A: rows in a few groups, each row roughly a mix of its group's directions:
A (101 x 10):
[[ 18   0 -14 -23  37   3 -18   4  -8  21]
 [ -4  -7  31 -24  21  14  -7  13 -28  -7]
 [ 40  -3  -3 -27 -15  -9  10  16 -16   6]
 [ 22 -16  -3  -2  14   8  23 -21  30  21]
 [-17  -8  30 -20  -4 -23 -14  17   1  25]
 [ 26  27 -12 -14  12 -30  -8  -2   7  18]
 [  3 -10 -25 -20  22  -2 -17 -28  -7  24]
 [  1   5 -31  -4  10   4  18 -31  24  17]
 [ 13  16  -7  14   9  10  26 -37 -18 -10]
 [  9  17 -44   6  -1  -5  -5 -14 -17  19]
 [ 15   6  37 -17  -1  18  10 -12 -28  -6]
 [-15 -10  21 -10  -7 -22  10  21   1  36]
 [ 42  -7   4  -1   0  -7  16  14  30   1]
 [-35 -23   3   6 -36  -7   7  -3  11   1]
 [  3 -27  33   1   8 -12 -26  22  -7  -3]
 [ 20   0  -7  -7  40   7  28   4 -11 -15]
 [  3  -8 -25  12 -15   9  -5 -36 -23  19]
 [-17 -10  35  -3  -9  -9 -25  25  -5 -15]
 [-13  -1   4  16  24 -15  13   7  43   3]
 [-16 -19 -41  13  -6  -5 -24  13   8   0]
 [ -9 -23  -7 -32   1   1 -15  31  -9  19]
 [ 14   6  -9  33   9   2   6  37   3  19]
 [ -5  35  28  -4  15 -19 -17   3 -18  -7]
 [ 39 -28  -3   3  -6  -4 -19   2  11  21]
 [ 25  -6  -8 -11   9  17  -2  43  -7  12]
 [-15  11   4   0 -45  -4 -25  -9  -9  12]
 [ 30 -25  16   0  15   5 -28  -6 -17  14]
 [-22  22 -21  10 -24  13   4  -5  -7 -30]
 [ 31  -4  -9  11  27   7  -9 -10 -29 -18]
 [ 37 -10  -8  -6  22 -11 -10  -8 -12  29]
 [ -9 -11 -28  38 -16  16  -6  15   9   6]
 [-20  -1 -14  36  -8  16 -10 -10 -10 -28]
 [ 17 -42   4 -14  20  11 -22   0  -3  -5]
 [ -7  18  -2  13 -22   0 -13  16   4 -43]
 [ -5   4 -10   1  18 -19  19  21  40   3]
 [  6 -19   9   0   3   6  15  32  16  35]
 [  3 -28 -25  -2 -30  13 -22  -2 -13  14]
 [ 12  28  -7 -34  -3 -20  -1   7  18  19]
 [-15   1  -3  22 -23  12 -11   0   1 -42]
 [ 18 -11 -40  11  -2 -14   5   4  27  15]
 [ -1  15  17  -7  10  22  -4  35  -8 -29]
 [-27 -11 -33   7   8 -13  11 -11  17  23]
 [ 21 -21  24   2 -11  16  29  -4  24   3]
 [ 28   0   8 -34  -5   4   4  13 -27 -18]
 [ 21  14   6  10 -12  26  39   6   2 -12]
 [ 45 -24 -11  11  13   2 -17  -2  -3   3]
 [ 32  21  13 -15   1  18 -14 -16  -3 -25]
 [-18  19  15   3 -31 -20  -6  -1  26  18]
 [ 23 -11 -25 -23   5  15  -7  24  -8  24]
 [  1  11 -33   1  15  25 -13  27  -9  14]
 [-13  -5 -18 -18 -40  24   5  -1  -9 -14]
 [  4 -21   0   0  31 -22  -4  12  -1  36]
 [-20  12  11 -11 -17  15   2  -8 -13 -42]
 [-15   6  19   4 -28  14  14   8  -8 -37]
 [-18 -39  19   5 -15  -1  -7  -7  27  -8]
 [ -8 -27  35   2 -15  -7  15  23  11  14]
 [ -5  25 -31 -19 -27 -14   1  11 -13   9]
 [ 31   5 -21  -5  15  -2   2  23 -13  31]
 [  0   8   1 -18  21   3   8 -17  43  15]
 [ 15  -9   0 -10 -36  -9   1 -18 -30  17]
 [ -4  15  11   3  16 -12 -39   7 -28 -12]
 [ -9  10 -16  15 -36  10   8  -8 -20 -27]
 [ 15   5  -1  -6 -14 -26 -26  31  20   8]
 [-13 -27 -32  23  17  -3 -16 -14   4  -8]
 [ 17  -7   9 -15 -28   2 -33   8 -24  10]
 [  0 -17  -6 -18 -37   4 -26  20  -5  13]
 [ 40  22  -4 -14  23  12   1 -17   1   3]
 [ -1   8  33  -3 -25  -8  17   4   0 -35]
 [  9  16  42 -15  -5   3  13  28   4   5]
 [ -9 -25 -33  21  22 -15  -6  -1  -8  17]
 [ 28  -9   4 -10 -12 -14 -11  -8 -36  22]
 [ 35  -2  31 -17  16   1  20   9   9   3]
 [ 32  -5 -16 -21   4 -24  -4  -8   1  30]
 [  1 -15   4  -6 -15  23  33  15 -27  16]
 [  8  -2  17 -23  27 -17   8  -3  10  35]
 [-30 -15  -3  -4 -16  13   1 -38  -9 -14]
 [-12  17  11   6 -32  -6  16   7  35 -10]
 [-15  15 -16  10 -35  16  12 -10  -7 -26]
 [ 18  14   4  -5  28  -7  35  12  18 -14]
 [  6 -11  17   5   6  -2  36  -6 -28  26]
 [-28   9  18  22   0 -17   2 -32  14 -13]
 [ -1 -14 -24  24 -10  -6 -12   3 -40 -11]
 [-22   5 -11  -6  -9   2 -31 -14  29 -24]
 [ -7  -9  19 -14  33 -16 -15  13  22  20]
 [  8 -12 -13  -9  43   0  29  10   9   4]
 [  2  29  31 -28   1  -8  -3  22  -3  13]
 [-38  16  20  -5   8  14  15  -8 -16 -18]
 [ 25  17   5 -13  33  -5 -29   4 -16  -1]
 [ 17  -2  16  -5  32  18  12  -2 -24 -25]
 [-29  27   7  -4  -8   6  -9 -10   7 -36]
 [-10   4 -27   4  29  21  -4  -3 -22  26]
 [  1 -26 -25 -10 -19  13  22  19  24   0]
 [ 13 -27  30  14  18   8   9  29  -2   2]
 [ -8  11   3  -4   2  21  15 -14  44 -18]
 [ -5 -21 -13   3  40   7 -14  17 -13 -19]
 [ -5   5  -7   6  -1 -15  25  26 -22  34]
 [-28  23 -18   5 -21  -4  27   1  19 -10]
 [ 27  -5  -9  -5   2   0  30 -15   2  36]
 [-21  10 -32  12  12  20 -20 -17 -16  -9]
 [ 17  13  -3 -23  31 -14   1  -1  -2  34]
 [-16  27 -25 -18  23 -11 -11 -14  12  15]]
which group is each row in? (one row of each group first):
[  9  -1  25 -20  35  -9  13  -6 -13  23]	(82)
[-23  -3 -42 -16  -3   0   0   4 -21  17]	(72)
[  9 -26  26  -3  23 -14 -29  15  -2   6]	(96)

[  7  15  -9  21  18   2  17  35 -25   2]	(96)
[-16   7   5 -27  -4  -8   7 -18  34  25]	(96)
[-12  14  30  -5 -30   7  -5  19  -9 -26]	(96)
[-20   1 -26  24 -30  20  -3  -2  -5 -18]	(82)
[ -9 -27 -40   5  -4  14 -10  18  -1 -17]	(72)
[ 24 -12  18 -12 -26 -15   0  23  22 -14]	(82)
[-44  -1 -14 -20  14   5  14   3 -14  14]	(72)
[  3  -2 -43  17  12 -15 -18 -12  -9  15]	(72)
[-12  26 -32   1 -14   0 -13 -13 -26 -15]	(96)
